In the rows, 128 means zero.
A: 4 groups of rows, each row roughly a mix of its group's hidden directions:
A (88 x 10):
[[ 88 141 137 117 137 143 113 166  93  72]
 [122 134  91  74  97 149  92  99 140 144]
 [154  74 113 153 129 108 155 134  99 171]
 [161  84 131 159 135  81 160 110 138 151]
 [109 145 151 174 134  98 133 169 141  81]
 [159 173 137 124  92 143  99 151  96  92]
 [104 115 133  91 185  98 116 130 153  93]
 [169 153 112 162  87 137 132 132  99 172]
 [122 136 106  74  92 153  98  85 140 134]
 [136 135  79 108 124 127  80 179 117 108]
 [106 147  81 102 105 122  79 156 151 113]
 [117 113 150 103 149 178 115 139  68 136]
 [174 142 103 136  88 104 119 132 130  73]
 [ 97 174  98 142 109 111 106 158 154  89]
 [177 115 154 147 169 131 139 128  74 125]
 [ 91 169 123  99 119 169 100 153 116  96]
 [130 146 145  86 188 109 124 144 139  88]
 [137 149 160  82 133 177 119  87 145 140]
 [136 155 164 148 158 132 130 158 104 187]
 [107 130 143 144 175 136 144 148 111 193]
 [144 157  92 105 188  89 116 125 123 138]
 [152 135  77 125 176  81 118 141 123 146]
 [120 139 105  77  85 179 142 145 119 127]
 [106 122  83 107  89 140 116 180 150 110]
 [151 119 167 169 176 112 158 119 101 143]
 [126 115 165 177 161 110 177 130 127 150]
 [128 167 119 148 119  91 117 111 193 110]
 [177 129 131 105  95 159 104 151 110  85]
 [127 103 106 125 159  62  96 131 146 150]
 [119 139 106 112 159 170 170 140 120  76]
 [ 94 128  83 101 185 129 138 105 134 106]
 [195 107 144 151 138  92 147 143 137 150]
 [110 144 136 164 143  68 152 102 145 159]
 [ 92 178 144 123 143 137  89 136 139  80]
 [149 108 120 113  87 108 126  94 146  68]
 [170  81 101 120 107 115 148 120 114  80]
 [167 152 106 134  86 106 112 130 140  73]
 [112 122 143  96 141 183 115 145  72 132]
 [151 147  75 121 178  88 122 134 119 146]
 [ 93  90 111 131 162 119 148 111 174 163]
 [115 146 118  84  99 140  96  70 147 133]
 [167  86 132 151 133  93 158 100 143 164]
 [ 90 180 127 128 132 130  92 146 141  79]
 [129 118 144 140 174 142 137 159 132 195]
 [143 106 112 107  87 122 124 100 133  62]
 [ 96 134 125 174 149  91 142 176 157 135]
 [159 119 135  87  97 172 122  99  98  99]
 [161 148 131 108  90 159  99 149 102  82]
 [161 133  95 125 169  71 111 153 127 144]
 [147 137  88 114 186  79 116 140 129 134]
 [109 109 173 143  72 170 139 124 134 115]
 [106  88 172 145  77 155 135 137 143 109]
 [162  82 117 158 126  91 158 118 128 168]
 [142 136  71 117 187  95 131 140 124 126]
 [119 124 183 160 135 122 177  89 138 134]
 [156 105 109 174 131  83 136 117 143 173]
 [125 129 106  76 102 153 108  78 139 157]
 [142  86 122  96  94 137 129  99 123  71]
 [116  74 114 139 166 108 168 116 136 162]
 [124 166 109 137 101 165 135  81 103 165]
 [ 99 111 117 149 167 102 149 117 169 176]
 [124  81 115 135 142  66  98 141 152 144]
 [ 97 130 154 180 146  97 167 144 157 139]
 [119 111 131 109 139 177 118 149  65 150]
 [162 144 133 107  89 156 102 144  98  80]
 [107 139 114 112  85 122 119  93 119  65]
 [123 158 159 152 162 125 130 151 120 192]
 [ 74 122 164 120 159 148 137 114 114 175]
 [115 108 155  99 149 173 125 140  68 123]
 [124 110 172 160 182  97 115 118 108 107]
 [129 130  69  85 114 139  83 149 129 139]
 [143 114 161 178 160 115 167 159 105 117]
 [152  68 133 131 137 129 157 128  84 164]
 [147 133  80 168  93 147 147 125 103 166]
 [ 80 114 129  91 175 124 124 102 150  95]
 [125 139  96 113 169 157 168 146 120  78]
 [ 91 145 143 171 128  95 138 166 161  98]
 [ 93 176 137 116 128 132 105 139 148  68]
 [153 143 176 156 171 110 130  89 101 124]
 [ 88 145 162 163 133  99 151 102 171 138]
 [ 92 177 107 122 122 161  85 158 119 114]
 [149 126 156 163  61 147 128 137 116 154]
 [115 106 146 103 138 172 137 139  62 133]
 [139 117 108 120  89 100 126  93 151  69]
 [160 110 112 117  88 117 133 113 105  64]
 [ 97 126 163 128 166 149 138 137 103 187]
 [123 114 175 148 132 134 182  84 134 150]
 [136 123  76 119 182  80 118 137 132 134]]
the one row of each list that fits no group (the others fit one group, some only roughly):
- J_841: [122 145 179 113 151 117 127  96 158  77]
- J_722: [ 81 168 148 147 129  92 124  93 155 150]
- J_794: [169 101 130 105  94 140 126 130  92  75]
- J_421: [107 143  87 110  89 169 130 172 107 139]
- J_207: [138 121 173 147 166  90 137  84 158 123]
- J_862: [158 118 138 157  92  89  97 137 128 178]
- J_231: [113 175 104 140 107 103 116 133 182  97]
- J_160: [ 80 161 113 145 164 138 122 141 157 171]
- J_639: [130 159 149 117  85 176 148 140  82 124]
- J_451: [157 117 161  98  89 165 107 132  98  95]
	J_639
- J_150: [129 148 179 122  94 180 148 136 119 100]
- J_165: [151 118 161 165 163  86 134  92 158 128]
- J_487: [ 89 156  99 112 114 162 106 175 100 124]
- J_599: [105 153 114  89 185 144 143 109 131  92]
- J_777: [ 90 131 163 141 161 118 139 112 143 188]
- J_958: [ 62 150 143 134 153 139 125 110 131 175]
- J_50: [121 156  97 140  95  91 138 138 180  96]
- J_826: [ 60 133 132 128 145 117 131  91 163 153]
- J_479: [102 150 168 133 158 150 116 145 128 189]
- J_37: [ 97 154 132 138 153 155 135 163  83 172]
- J_711: [171 159 131 157  89 161 152 151  99 139]
- J_571: [159 168 113 111 165  85 102 120 118 162]
- J_526: [158 113 100 105  72 117 114 102 104  95]
	J_526
- J_21: [190 143 136 112 106 150 112 161  96 105]
- J_925: [ 82 117 120 124 164 132 131 117 173 178]
- J_673: [162 164 117 119  93 149  89 156 125  88]
- J_692: [186 121 135 115  92 115 120 117 124  73]
- J_759: [151 101  97 139 145  67 103 151 137 155]
- J_152: [182 121 132 111  92 137 122 140  94  79]
- J_563: [138 136 149 126 110 179 171 147 116  79]
- J_923: [107  93 159 124 162 110 162  97 123 173]
- J_307: [144 107 126 178 138 113 155 182 102 151]
- J_537: [103  83 149 131 158 100 161  87 133 156]
- J_273: [ 76  92 134 121 165 120 154  94 144 154]
	J_307
- J_849: [ 78 122 111 142 143  93 146  87 170 140]
- J_663: [132 126 145 142  92 187 169 147 112 101]
- J_44: [150 117  87  74 112 158  96 117 107 143]
- J_482: [158 139  87 124 178  76 136 122 142 140]
- J_310: [146 126 107  72  99 161  98  89 120 125]
- J_42: [129 124  95 168 105  73 148 150 157 111]
- J_355: [141 113 106 169 115  65 159 134 153 120]
- J_555: [120 130 125  92 192  83 109 131 144 116]
- J_577: [136 105 123 106 126 181 128 135  81 173]
- J_625: [ 99 127 107  89  78 148 118  95 163 138]
	J_482
- J_206: [167 152 153 159  76 134 124 135 112 168]
- J_315: [137 138 180 129  95 174 150 151 123  93]
- J_399: [123 129 133 164 135  63 142 124 164  93]
- J_636: [162  79 149 147 149 106 150  98 118 168]
- J_153: [143 144  97  94 110 139  72 146 113  88]
- J_861: [182  86 126 112 105 130 139 130  97  86]
- J_497: [155  97  85 146 104 120 150 138 114 183]
- J_410: [111 111 162 170 145 110 186 126 147 151]
- J_270: [141 111 173 155 166  87 128  90 150 131]
- J_686: [129 153 132 128  98 190 142 124 107  80]
- J_416: [ 69 137 130 133 166 148 131 130 129 181]
	J_686
- J_971: [183 101 119 120  86 116 125 115 131  79]
- J_452: [132 146 107 184 137  78 110 128 166 134]
- J_17: [ 73 144 150 130 160 154 127 128 129 182]
- J_768: [ 72  99 131 129 167 124 151  99 139 163]
- J_221: [152 115 137 101 104 175 123 140  75  96]
- J_559: [120  89  83 128 169  78 117 141 144 128]
- J_350: [142  98  77 138 153  77 115 153 128 151]
- J_111: [129 111 168  95 148 177 125 114  80 137]
- J_264: [144 123 102  68  93 166 108 106 118 122]
- J_100: [ 96 164 139 134 117 127  85 163 147  80]
- J_809: [162 113 127 145 114  84 156  99 180 139]
	J_100
- J_238: [106 135 162 119 116 188 154 122 130  83]
- J_108: [103 139 117 141 111  87 129  78 179 114]
- J_368: [125 134 120 156 117  71 148 137 170  86]
- J_587: [ 82 175 112 158 130  85 129 108 150 139]
- J_347: [151 111  96 174  81 139 144 160 108 144]
- J_480: [183 111 102 117  95 127 123 141 121  75]
- J_574: [135 111 144  82 160 101  94  97 167 113]
- J_600: [152 183 171 123  98 162 130 117 105 139]
- J_172: [158 117 105 134  96  93 163 105 177 146]
- J_267: [138 105 127 112 165  66 102 159 148 118]
	J_574
- J_831: [148  93 140 118 147 159 130 122  72 172]
- J_956: [ 91 138 104 113  76 138 123 147 170  96]
- J_223: [174 173 109 117 171  94 121 147 115 139]
- J_128: [144 165 104 132 111 151 114 174  79 106]
- J_455: [162  83 154 127 133 119 162  83 137 160]
- J_276: [149 138 154 107 160  66  93 136 137 147]
- J_993: [143 123 189 157 140 130 165  88 112 116]
- J_426: [171 125  88 143  87 138 142  96 125 168]
- J_125: [ 81 112  95 147 158  99 154 106 158 153]
- J_244: [125 133  75 120  80 153 132 164 110 157]
- J_691: [114 172 108 125  97 110 126 131 182  89]
- J_674: [170  97 110 125 115 133 151 109 132 192]
- J_484: [117 173  99 125  97 117 130 134 183  95]
- J_35: [138  84 126 176 155  88 132 141  93 143]
	J_426
- J_801: [113 111  80 108 188  95 121 119 141 117]
- J_280: [ 97  99  87 117 185 118 136 136 146  96]
- J_528: [112 143 135  85 190  98 107 112 144 112]
- J_830: [165  82 138 147 140 115 148 100 127 182]
- J_523: [128 119 124 103 182  69  99 131 146 124]
- J_511: [144 137  75 113 154 117  77 160 113 145]
- J_991: [144 140 141 170 139 141 141 197 106 111]
- J_4: [146  86  95 133 110 132 152 145 102 185]
- J_156: [157 159  87 130 155  82 107 132 120 166]
- J_359: [ 78 117 111 138 153 103 144  97 174 156]
- J_616: [180  92 119 126 100  97 143 110 131  83]
	J_991
- J_437: [107  73 160 115 142 117 161  86 113 142]
- J_126: [ 96 135 135  81 178 128 131 117 141  82]
- J_649: [ 87  95 132 122 167 140 142 116 149 183]
- J_752: [190 140 165 122  99 135 114 147  95 107]
- J_36: [137 128  89 167 102  73 141 144 158 120]
- J_856: [ 67 126 109 128 155 113 137  93 166 149]
- J_558: [144  86 113 103 107 161 156 136  90 168]
- J_583: [136 144 181 126  97 177 149 144 119  96]
- J_483: [167 170 120 107 111 127  95 138 104  78]
- J_8: [144 136 109  83 118 148  88  78 114 156]
	J_483
- J_285: [110  96  82 130 170  78 110 128 140 136]
- J_193: [115 125  97  97 194  91 111 122 138 129]
- J_927: [161  93 161 153 161  96 142  91 133 151]
- J_960: [ 98  94 109 111 176  83 108 122 151 113]
- J_912: [120 147  75 104 188 107 126 108 124 133]
- J_467: [159 166 118 119 101 159  88 164 122  95]
- J_839: [189 135 138 123  88 117 118 135 110  81]
- J_543: [ 86 157 126 156 158 115 127 128 168 176]
- J_124: [126  95 127  97  96 148 138 106  89  76]
- J_329: [ 73 117 153 156 153 128 164 101 142 159]
- J_997: [158  84 149 158 160  98 143 101 121 162]
- J_405: [123 117 163  84 149 179 121 118  86 129]
	J_329
- J_476: [128 128 143 111 142 182 103 123  83 173]
- J_122: [119 161  91 157 105  84 117 137 174 119]
- J_813: [146  65 114 124 111 118 169 141  89 137]
- J_724: [180 157 151 122 105 152 103 169 105 113]
- J_901: [119 152 111 156 112  76 132 139 170  87]
- J_433: [140 115 149  83 133 182 136 108  97 163]
- J_885: [ 71 154 148 137 159 133 130 118 133 181]
- J_668: [159 100 115  97  92 152 115 124 127  70]
- J_496: [120 140 118 158 132 105 116 197 131  87]
- J_629: [133  89 156  89 138 166 154 133  82 116]
- J_651: [118 117 138 147 167 147  94 143  69 158]
- J_51: [ 87 102 134 141 153  98 154  89 163 158]
- J_897: [107 155 117  81 186 120 117  92 132 122]
- J_413: [135  99 142  99 151 153 109 152  64 138]
	J_413
- J_704: [146 136 158 169 184  97 137 117 110 154]
- J_654: [119 174 156  81 175 121 108 106 131 121]
- J_91: [129 124 151 155  63 160 126 110 119 165]
- J_870: [ 71 121 114 135 173 136 142 127 134 177]
- J_500: [130 152 148 125 152 170 114 171 105 178]
- J_47: [130 101 166 156  65 158 138 147 131 123]
- J_62: [110 138 114  92 188 138 146 130 132  80]
- J_987: [158 136 130  85 103 155  92  92  97 103]
- J_889: [125 139  95 113 103 126  89 174 134  77]
- J_232: [151 121 159 176 166 111 147 160  96 112]
- J_253: [140 144 136 145 163 147 131 169 117 192]
- J_848: [158 140 148 160  72 167 146 147 108 136]
- J_744: [186 132 106 111 109 136 113  88 118  84]
	J_744
- J_381: [117 102 114 107 181 106 136 159 148  82]
- J_86: [166  90 124 108 110 145 163 105 125 179]
- J_517: [158 120 145 100 106 165 114 148  74  97]
- J_719: [117 126 143  94 175  76  93 116 150 126]
- J_791: [ 91 133 143 143 144 114 107 135 122 202]
- J_520: [114 138 171 125  94 186 152 119 124  97]
- J_815: [139 107 126 101 122 181 128 129  84 176]
- J_626: [104 168 100 160 123  78 128 110 167 124]
- J_168: [127 164 178 124  91 177 133 110 113 124]
- J_354: [189 150 137 130 104 138 112 165  94 104]
	J_791
